[[126 152 172 174 192 132  25]
 [123 125  33  70 235  96 140]
 [125 148 175 135  97 163 111]] 97

[[ 91 127  65 208 119]
 [141 108 132  95 104]
 [ 91 128 175  87 143]] 175

[[108  54 166 136 151  99 118]
 [ 59  71  29  96 115 203 118]
 [175  73 160 148  86  47 164]] 86

[[141 212 126 134 144  94 164]
 [183  43 156 138 213 153 155]
 [115 193 132  80 165  63 145]] 165

[[135 112 176  69 100]
 [224 152 122 108  69]
 [116  92 114 145 112]] 114

[[133 100 184 153 166]
 [130  70 176 178 120]
 [126 151 151 131  48]] 151

[[159 130 103 160  19]
 [141 204 185 122 200]
 [187 179 143 218 125]] 143
---
[30, 222, 37, 87, 227, 78] → 227
[97, 235, 83, 198, 147] → 198
[120, 191, 119, 18, 199] → 18
[141, 100, 46, 228, 37, 106] → 37
[182, 153, 83, 55, 138, 209, 121] → 209
[108, 141, 35, 81] → 35
[42, 185, 149, 127] → 149
---
[[101 112 130 146 137 157 148 148 139 157 156 147 152 140]
 [169 160 134 156 132 123 145  96 122 137 126 116 116 144]
 [135 141 149 153 143 137 141 159 139 154 140 146 157 131]
 [ 80 111 117 139 121 113 115 144 149 140 142 157 145 160]
 [138 126 118 132  97 120 113 101 114 105 104  93 111 116]
 [108 128 120 114 120 123 118 118  99 121 142 139 122 139]
 [135 120 119 140 140 139 135 157 135 151 143 154 147 168]
 [212 174 161 134 132 125  96 121 107  92  97 109 107 101]
 [129 105 110  96 110 118 106  87 106 100  75 132 103 103]] | 112

[[ 49 129 189 135 154 142 154 153 137 134 127 135]
 [127 142  50 175  91  95 102  78 116 135 165 124]
 [115 131 113 140 109 102 113 106 104 131 137 127]
 [ 72  71 166  62  99  81 110 117  62  46  52  41]
 [182  54  80  93  91  83  91  78  87  65  76  86]
 [ 91 137 153 128 160 152 170 164 146 110 125 102]
 [ 77  95 184  79 162 142 170 171 122  67  73  65]
 [111 151  63 166 110 101 123 106 108 115 157  89]
 [171 111  72 120 114 121 110 111 125 101 117  98]
 [165 100 110 102  90  95  87  93  94 113 104 123]
 [131  91 114 113 114 113 110 111 112 104 105 114]
 [ 75 135 109 152 104  92 111 103  94 118 140 102]] | 129

[[154 151 176 154  26 139  91  92 119  79]
 [ 94 179 163  85  68  97  17  97  28  73]
 [103 136 147 230  42 199  93 127 110 122]
 [154 165 179 158  49 102  64  89 106  81]
 [136 144 192 182  33 134 101  65 149 109]
 [ 95 144 182 159  44 143  85  65 115 119]] | 151

[[148 134 138 150 126 143 121 143 118 157 135 120 104 143]
 [142 140 138 150 127 140 120 148 121 155 136 120 105 143]
 [ 70 158 161 133  83 150 158 141 167 155 177 109 128 108]
 [ 85 188 156 170 115 154 116 189 164 178 175 114  97 141]
 [218 124 164 196 106 182 123 159  77 230 148  92  44 175]
 [113 125 142 125 102 139 149 118 136 142 146 117 126 117]
 [170  98 155 141  88 159 162 107  97 174 145 100  99 131]
 [127 164 144 166 126 150 111 173 137 173 150 118  95 150]] | 134

[[140 114 155  75  78  97  78 128 146]
 [ 52 169 107 198  61 108 159 112 179]
 [136  88 116  72 150 101  83  75 135]
 [130 107  77 158 125 133 141  44 101]
 [128 120 103  74 174 139 111 101 120]
 [134  97 127 127 155 201 164 162 132]
 [212 142 113 190 186 162 183 124 166]
 [ 72  15 161 107 138  89 138 143 161]
 [ 94 109 151  89 161 237 109  49 155]] | 114
---
156	113	196	115	17	23 value 156
37	122	158	95 value 37
58	136	76	58	18 value 58
45	147	117	116	102 value 45
129	30	126	128	134	127 value 129
191	174	219	196 value 191
201	206	21	142 value 201
---
Q:
162	168	116	142	114	169
176	232	127	148	42	166
A: 42

Q: 44	155	132	139
A: 132

Q: 206	69	134	73	169	226	144
A: 226

Q: 183	199	96	212	63	86
A: 63

Q: 155	128	86	63	104	201	234
A: 201

Q: 239	96	221	138	154	179
A: 154

Q:
129	125	132	45
104	120	132	73
127	128	129	120
A: 129

Q: 171	107	70	149	209	22	135
A: 22
---
[[129 150 168 219 147 129  86 103]
 [120 129 127 162 144 198 158 140]
 [127 137 143 204 158 172 137 117]
 [ 90 125 133 150 151 196 169 117]
 [117 130 149 210 147 131 143 109]] ==> 131

[[148 185  79  81 114 106 146 133 158 137 162]
 [144  71  94  94 113  68 102 121 126 123 159]
 [119 136 118  80  99  60  99 179  94 122 115]
 [155  75 136  97 119 154 159  77 130  91 147]
 [132 118 219  72 155 134 161 170 171  98 191]
 [118 109 109 148 113 115 207 109 125  80 139]
 [145  77 155 101 101 120 176 142  92 115 129]
 [158 170  41 173 139 184 124  98 137 107 179]
 [133 183 117 160 118 161 186 164  69  80  68]
 [111 197 157 143 110 109 118  79 112 156 162]
 [119 138  50 184 144  17 116 149 142 117 121]
 [125  54 148 186 107  92  91 102  75  81 115]] ==> 75

[[100 179 118 177 189  74 108 107 109 170 155 176 140 117]
 [172 170 107  93 140  74 136  63 134 159 136 236  74 198]
 [192 122 126  74 102  74 150  84 101 190 150 198 102 141]
 [112 171 120 164 175  74 115 116 119 162 147 172 139 115]
 [ 64 171 124 221 199  74 110 153 107 151 154 104 187  61]
 [189 157 109  85 130  74 126  51 110 188 147 241  74 181]
 [137 135 133 166 153  74 138 121  52 226 186 149 184  30]
 [147 117 127 108 112  74 131 121 111 143 134 128 132 117]
 [ 96 135 137 190 164  74 160 156  67 178 171  96 203  19]
 [192 143 112  74 111  74 152  63 107 184 148 221  83 171]
 [113 161 120 154 163  74 116 118 118 155 146 155 131 123]] ==> 155

[[138 105 162 122 147 141 160 117]
 [100 161  96 137 150 110 157 147]
 [ 47  86 143 196 114 128 106 179]
 [106  95 129  87 166 107 191 158]
 [144 128 132 168 157 158 125 105]
 [ 90 102 148 150  83  79 181 145]
 [110  81 180 146 125 103 119 137]
 [125 153  90 157 159 170  96 165]
 [147 118 116 165  89 110 127  94]
 [109 141  83  99 100 136  95 121]
 [126 124 114 172 156 134 145  76]] ==> 134

[[ 90 137 136 168 129 130 179  90 125  85 131]
 [ 69 136 151 178 126 162 179 112 114  91 119]
 [143 137 105 147 140  60 174  51 158  74 148]
 [ 72 138 143 177 126 149 185  97 115  85 126]
 [119 156  85 116 106  67 172  30 108 108 183]] ==> 108

[[135 130 124 131 109 122 138 135 126]
 [ 51 161 159 156 230 130 113  95 159]
 [ 84 142 144 139 195 131 110 102 145]
 [124 144 121 134 110 114 159 148 141]
 [ 64 151 163 150 226 138 102  91 145]
 [ 76 153 154 155 187 129 125 111 148]
 [166 107 106 116  75 126 134 141 117]] ==> 134

[[118  50 186  41 141  76 134 120  79  79 137  98 191]
 [ 58  39 134  65  98 100 102 130 153  77 159 196 163]
 [152  73 128 149  46 114 102  71 179 170  46 149 182]
 [ 94 105 227  93  92 165 173 115 168  95 136 115 223]
 [ 98 162 151  44 139 116  50  76  86 161 175 166 190]
 [213 170 118  75  97 130  75 124  56 186 153 166 182]
 [178  45 153 102  20 138 134 143 172 129 102 107 191]] ==> 102
---
60	116	15	127 ==> 127, 15

156	19	145	161 ==> 161, 19

52	63	145	195	92
77	128	116	99	133
45	125	46	89	72
==> 195, 45

193	240	175	72 ==> 240, 72

101	176	26	120 ==> 176, 26

158	171	23	122	99	148 ==> 171, 23

124	132	208	122
132	170	159	172
==> 208, 122
---
162	178	112	108	107
121	133	72	164	87
178	217	146	99	127
-> 107

55	82	175	208	98 -> 98

183	154	104	101	47
102	87	108	169	101
-> 47

104	101	64	222	93 -> 93

110	153	39	21	65 -> 65

87	84	165	72	210 -> 210
